One vector is turned by the same rotation once a tick. Each row is the vector after some number of ticks, and that number follows the row.
The counts run from 0 to 399.
[ 43  35  28  -9  41  15  21   1  -2   1  39 -14 -13  12  41  24  21  16
   0   1 -14   2 -31 -31  -7 -12 -22  14 -13  -7  27  43 -16  46  48  -1
  11 -44  40 -31 -39   1 -54 -41 -51 -17 -22]
17
[-35  -7  30  27 -25 -28   2   5  -4  44 -48 -21  -3  16  31   0   1   0
 -73 -20   3  24  15  13 -15 -42  17  -8  10  -1 -42 -38  31  11 -23  10
   4  56 -44  -5  25 -45  -3  43 -14  -6 -30]
158
[ 39  15  12  63 -38 -41   8 -18  18 -20 -17  33 -35 -25  -9  15  -3  11
 -48 -26 -33  16  24   2 -37  -3  41  60   8  -4 -21  39  -1  24 -27  10
 -16 -16  -8 -17   0 -63 -30 -10  -4 -12 -32]
34
[ 48  -1  -5   0 -29 -21 -49 -55 -20  25  -8  -7 -17 -34   4   9  23 -26
 -20 -27 -32   8  23 -20 -22  -5   1  17 -31  -2  -3  57 -12   0  12   4
 -23 -65   7 -44 -42 -10   2  48 -22  21 -37]
245
[ 27  -7 -10  12 -58  -5 -71 -26 -14  20   0  22 -44 -20  13  24  -1 -28
  13 -21 -27  -1  33 -41  -8  -2  30  43 -34  -7 -22  35  -4 -30   6   8
 -56 -50  23 -25  -7  -8   0  26 -22  24 -17]
60
[-22  15  16  -5 -21   6 -24  27   4  42  -2 -53  26  -7  29 -37  53 -25
 -31  20   7  10   5 -53  -8 -49  -8 -40  40 -31 -10 -24   4  13  16  43
   3  25  11 -22  -7   5  22  60 -14  10 -24]
393
[ 30   0   6  58  39 -21  63 -36 -19  -3   0 -24  20   7 -16   6  -4 -28
 -53 -24 -31  29  39 -15 -17   2 -18   0  49   5 -29   2  -2  10   2 -10
 -21   1 -64 -30 -29 -35  -5  -3  28   1 -39]
194
[ 11 -73  -4  48  17   3 -19 -13 -29  23 -26  -5  -5  17  13  24   1 -26
 -13   6 -44  -4  62 -43   1 -10 -10   9  14  -9 -54 -31  -1  -7  -3   1
 -51 -20 -55 -15 -10 -27  23  27  17  27 -29]
375
[ -9 -23  17  40   0  31   4  43 -29  35  14 -22  11  25   2  37  22   6
 -11 -13 -34  -4 -21 -30   3 -27  -8  17   2  -5 -74  13 -27 -24  57  -2
 -25  15 -28  11 -68 -27  -6 -29  16   3 -39]
140
[ 16 -30  33  39  38  50  -2  69  20  -4   0   3  -3   9  41   1  27   3
   5  51 -33  -4  -8 -52  17  -8  -5  18  25  20 -38   5   4  15  41 -37
  -5 -10  26  -4 -72  -4 -15  -6   5  -9  -5]
145
[ 27  -6  -5  56  27 -24  48 -35 -23  -2  -4 -19  17   7 -17   4  -3 -35
 -51 -24 -34  28  54 -23 -25   0 -15  -1  54   1 -33  -3  -7   7  -3   1
 -28  -3 -65 -30 -17 -33   6  11  29  11 -37]
193
[ 33   0   8  45   2   0  -8 -43 -30  -5   9   5 -51  20   3  -4 -50 -20
   4 -12 -16   8  49 -43  -6  38   1  22   0  21 -26  30  34 -56  -9 -35
 -65 -44   2 -24  -9 -24 -13 -13  -1  -7 -32]
65
[-46  38  11  25 -48 -26  17   2   1  25  22 -41 -38  27  34  32  -5  48
  -8  -9   4   4 -10 -64   5  14  46  20 -29 -19   6 -11  -5 -45   2  37
 -37 -21   2  20  32   3 -20 -38 -24  -8 -41]
290
[-38  11  13  -1  26  31  34   6  13  36 -13 -49  33  39  65 -11  16   4
 -31  -2  -7  13 -39   6  13 -50  12 -37 -10  -3 -13   7  44   8  35 -38
  13  35   7  14 -37  28 -21  15 -26 -21 -24]
362
[  5   6 -20  50 -27   3 -11 -51  -6   1 -26   5 -15  -2  -5 -29   2 -11
 -32 -23 -30  -2  37   1 -41 -46  50  -4  17 -53 -16  40  51  10 -29  28
 -42  -3  29   3  31 -32  -6  10  -1 -18 -51]
29
[-19  -3   7  45 -58  -6 -25 -10  17  16 -16 -44   0  -7   5 -33  32  25
 -21  14 -39 -12 -23 -43   0   4  36   1 -18 -16 -20  47  17 -56   5  -8
 -32 -31  18  27 -50   4  16  25  21  -5 -55]
85
[ 23 -22 -28  38  11 -25  -6  -5  -9  12 -28  -6  -2  -3  11  14  11 -48
 -28 -11 -34  23  81 -52 -28  -3  20   2  42 -20 -31 -28 -12  23 -21  35
 -32 -22 -36 -27  11 -12  23  44   1  26 -15]
189
[  5 -24  11   9  28   7  33 -19  -6  18  61 -29  36   2  30  23  26 -36
   8  23 -19  17   4 -57  39 -21 -42   5  24   7   4 -32 -28   6  55 -24
 -31 -14 -37 -48 -39  23   0   6  13  34  -7]
170
[-17 -47 -10   5 -13  -1 -48  31  12  41 -55  -4  -7   3  64  43  42   3
 -17   2 -38  -5  12 -23  -1 -48  43  10 -33 -19 -35 -22  -9  40   8  19
   1 -13  -4   8  -7  11   3  47 -43  19  -8]
369
[ 44  15  24  56 -38 -48   8 -10  21 -23  -7  34 -37 -25  -9  19  -6   8
 -47 -20 -34  14  19  -6 -36   9  25  71  11   4 -18  34 -10  25 -22   5
 -13 -21 -14 -25  -3 -60 -35 -10 -10  -5 -26]
35
[ -4 -26  13  11  22  21 -10   5  35  10 -30  -2  23  24  53 -48 -16 -51
 -17  32 -18   3  18  -7   3 -43 -13  -8  43 -11 -25 -29  58  33 -19 -34
 -14  36   4 -19   9  20   5  66 -36   5  17]
152
[ -1  22  26  22  -4  -6 -13  45  40   1 -59 -10 -48  31  59 -25 -32  17
 -25  18  -9  -2   2 -30 -13  32  30  10  -5  10 -21   7  53  -9 -42 -23
   1 -12  32  18   6   9 -19  29 -61 -30  -3]
310
[ 27 -11  -8  16 -46  -3 -67 -32 -21  15  -1  22 -49 -14   6  17  -9 -31
  13 -19 -26   1  44 -44  -5   9  19  37 -26   0 -29  32   3 -39   3  -1
 -64 -55  22 -29 -10 -14   5  24 -17  25 -22]
61
[-52  27  30  29 -29  11   5  46  -6  27  16 -34 -33  53  29   0 -30  27
  -6  10  12  -6  -5 -63   5   1  12   9  11 -26 -33 -35  21 -49  -3  27
 -37  25   0  23  39 -16 -16 -35 -24 -17 -23]
104
[ 34   8  25  10 -28 -22  -6 -56  55 -22  13  19 -10 -15  35 -33 -34 -27
 -15  13 -20  12  -8   5  11   3  -8  49  -6  19  20  35  44  10 -22 -68
 -25 -22  18 -42  -8  12 -29  40 -37  -2  11]
278
[  7   2  45   3   1   9 -26  13  -8  38 -36 -24 -21  11  45 -20 -17 -15
 -31   6  10  20  -5 -12  11  14 -14  -8 -13  58 -40  24  45 -40  12 -69
   0   6   5 -18 -65 -12  -7  50 -24 -16 -22]
121
[ 50 -21  16  43   2 -18   4 -32  -6 -14  11  56 -35 -23  17  50   6  -9
 -22 -15 -22  25  43  -2 -10 -27  18  58   3  15  -9  10  -5  57  10  -5
 -17 -19  -8 -51   4 -56 -42 -18  -3   5 -17]
220
[-17  63  31   1 -15   0  37 -49  10   7  55 -58  11  24  18 -56  -9  11
 -15   9  13  -3 -36 -33   9 -13 -26 -21  11 -27  45  24  42 -23  13  -2
 -25  -2  28 -21   9  13 -23 -15 -24 -23 -39]
47
[ 28 -27   4  56  -5 -14   9 -49  -7  -9  -5  47 -30 -31  16  39  26   3
 -26 -14 -24  20  45   4  -7 -46  47  46  -5   4  -8  11  10  52   6  -1
 -20 -13  -3 -30   6 -57 -33 -14  13  -2 -36]
218
[  0   4  -2   2  26  23 -19  41  -4  30 -48   8 -26  10  70  27  38  -6
 -21  -5   6  23  27 -19 -19 -54  56 -16  -1 -10 -18 -14  25  63  12  21
  23  14  44  -6   7  -7 -23  20 -48 -18 -13]
182
[ -2 -32  -7  54 -12  -1   0 -66 -19   8 -15  14 -12 -23  16   6  47   7
 -29  -4 -22   7  42   1  -9 -67  56   1  -6 -24  -2   9  32  34   2  17
 -30  -8  10 -13  15 -45 -12   4  29  -7 -64]
215
[ 58 -11  22  33   4 -19   6 -24  -6 -17  19  53 -38 -21  16  49  -3 -20
 -16 -14 -19  24  41  -9  -9 -21   2  65   8  17  -8   5 -15  53   7  -2
 -19 -23 -11 -58   3 -56 -38 -16 -16   8  -7]
221
[-31 -25  -5  -1  -7   8 -24  33  23  43 -49 -10  -1  12  72  38  46  13
 -23  -2 -26   1 -14  -3   2 -58  50   1 -42 -18 -27 -13  10  45  18   4
  18   8  12  18 -15  17 -10  39 -52   4 -11]
367
[-20 -25  13  -3   2  45 -41  11  28  14   7  -2  -2  32  69 -28 -11 -32
  28  48 -14 -15  -3 -38  35 -37  -6   2   3 -16 -12 -23  54  -4   9 -36
 -41   7  40  -7   6  41  -1  39 -41   5  19]
335
[ -7  -5  15  -6  52  57  27 -26 -28  32  32 -23  30  26  43  -4  17 -37
  -2  -2   6  18  -8  -7  19 -67 -25 -32  10   2  -7   3  39  17  62 -36
 -13  27  11 -31 -38  10 -20   2  -5  -6 -23]
175
